Named turns come first, each shown by rows before and after it. Which turns, in which order, take the first row of each pair that follows to the second? Write the first one first, as in the answered first pair.
K98:
[-5.25  1.50  4.44  1.88 -0.84 -3.23 -0.29 -0.07 -0.53 -0.38 -1.08] -> [ 0.29 -1.11  1.47  0.40  3.30  0.34 -2.65  4.91  0.61 -3.36  2.71]
[ 3.60  0.36  0.25 -0.49  4.33 -1.78 -1.38  4.57  2.01 -1.27  3.81] -> [ 1.80  0.47 -4.89 -3.49 -2.95  0.82  4.66  1.54  0.01  0.37  0.51]
[-0.06  0.51  2.10 -0.71  1.15 -2.00  0.60 -0.98  0.87  3.67 -0.91] -> [ 2.52 -1.47  0.47 -1.11  2.41 -0.81 -0.48  0.98  0.86  2.29  0.16]
K433:
[ 1.59  0.72 -1.14 -0.32 -0.87  0.78  1.38 -2.62  1.14  4.36 -0.60] -> [ 2.34 -1.20  0.60  0.18  4.08 -0.33 -2.20  0.99  1.01  0.83  1.76]
[-2.89 -1.77  0.86  0.10  1.46 -2.46 -2.46  1.99 -1.01 -1.62 -0.47] -> [-2.48 -1.38 -2.30 -1.72 -2.19  0.10  1.36 -0.85 -1.04  0.87 -2.34]
[-3.38 -1.45  2.88  0.49 -0.61  0.27 -1.28 -0.11  0.10 -0.54 -0.64] -> [-0.73 -2.13 -0.98 -0.93 -2.15  3.41  1.12 -0.25  0.52  0.13 -1.09]
[-2.56  0.73  1.58  0.66 -0.49 -1.51 -0.31 -1.14  0.23  0.28 -0.38] -> [ 1.61 -0.43 -1.84 -0.50 -1.01  1.09  0.79 -0.25  0.35  0.15 -0.03]
K629:
[ 1.92 -0.18 -1.09 -1.91 -0.89  0.12 -0.99  0.31  1.05  0.14  0.29] -> [ 1.06 -0.41 -1.44 -1.82 -0.74  0.83 -0.16  0.84  0.62  0.29  0.50]
[ 1.38  2.07  2.04 -0.50  0.61  1.01  2.75 -2.54 -3.20  1.50  0.50] -> [ 2.09  2.11  2.24 -0.11  1.47  1.54  1.74 -2.05 -2.00  2.19  0.67]
[ 3.69 -2.01 -0.87  0.49  1.98  1.23 -2.60  2.36  0.64 -1.50  1.11] -> [ 1.88 -1.84 -1.10 -0.05  0.09  0.63 -1.55  2.83 -1.19 -4.43 -0.13]
[-0.32  0.39  2.40  1.67  0.45 -1.06 -0.60 -1.85 -0.24  2.65  0.53] -> [ 0.83  0.19  2.71  1.91  1.95 -0.77 -1.16 -0.46 -0.31  2.00  1.03]
Now pairs of rows:
(2 to 3 turns a pair)
[-3.47  1.50 -1.88  0.61 -5.61 -0.07  3.05 -5.53  0.08  3.38 -3.65] -> [-2.31 -0.25 -5.23 -0.92 -6.05  1.93  3.90 -2.70 -1.45 -0.49 -3.38]  K433 then K98
[-1.25 -2.08  0.36  0.47  1.64 -1.52 -0.72  4.28 -2.29 -5.66  0.52] -> [-0.43  1.61  1.03  0.87  0.20 -1.81  1.53 -3.31  0.52  6.57 -0.61]  K433 then K629 then K629
[-5.89 -0.02  2.30  2.90 -3.20 -2.92 -1.95 -2.27 -3.66 -2.03 -0.73] -> [ 3.62 -2.11 -5.55 -0.47  0.02  3.71 -1.42  1.74 -2.38 -3.16  2.09]  K98 then K433 then K433
[-6.13  1.76  2.39  1.34 -2.72 -2.42 -0.13 -1.24 -1.58 -2.48 -0.70] -> [ 1.22 -0.59  2.03  1.62  5.20 -0.73 -4.49  2.68  2.34 -0.97  3.74]  K629 then K98
[ 1.73 -2.89 -1.06 -1.23  1.20  1.10 -0.33  6.11 -0.54 -3.49  0.67] -> [ 3.36 -1.35 -3.37 -2.51 -0.96  3.63  2.67  2.13  0.93  2.03 -0.20]  K433 then K629 then K433
[-0.23 -2.51 -3.14 -2.48 -2.20  2.23  1.31  0.41 -2.67 -1.50 -0.03] -> [ 1.61 -1.48  2.18  0.75  3.71 -0.67 -2.83  0.63 -0.30  1.01  2.76]  K98 then K629 then K98
[ 2.08 -1.65 -5.17 -2.79 -1.82  3.60  2.49  1.17 -1.94 -2.99 -0.57] -> [ 0.46  2.56  2.37  1.23  1.91 -0.75 -0.69 -3.81  1.50  7.17  0.70]  K98 then K629 then K629
[-1.18 -1.61 -3.28 -1.62 -3.95  1.54  2.61  1.42 -3.21 -5.07 -2.42] -> [ 3.49 -2.85 -1.31  0.26  4.00  1.03 -2.39  4.62 -0.86 -4.09  2.18]  K629 then K98 then K98
[ 2.70 -0.57  0.76  2.14  4.16  0.22 -2.56  1.52  2.65  2.63  3.96] -> [ 0.61  0.71 -2.54  0.42 -2.50  1.74  2.23 -2.33  2.08  6.38  1.20]  K433 then K433 then K98
[-6.72  0.60  2.32  1.19 -3.60 -3.89  0.72 -2.67 -3.20 -1.23 -3.88] -> [ 1.45 -2.75  1.68  1.51  5.75 -2.18 -4.84  4.26 -1.10 -4.38  1.83]  K629 then K98 then K629
[-3.54  1.12  0.19 -1.90 -4.90 -1.59 -0.15 -1.87 -0.19 -3.41 -4.57] -> [-3.78 -0.12  2.29 -0.65 -1.53 -3.17 -2.81  0.66 -0.03 -5.69 -2.86]  K433 then K433
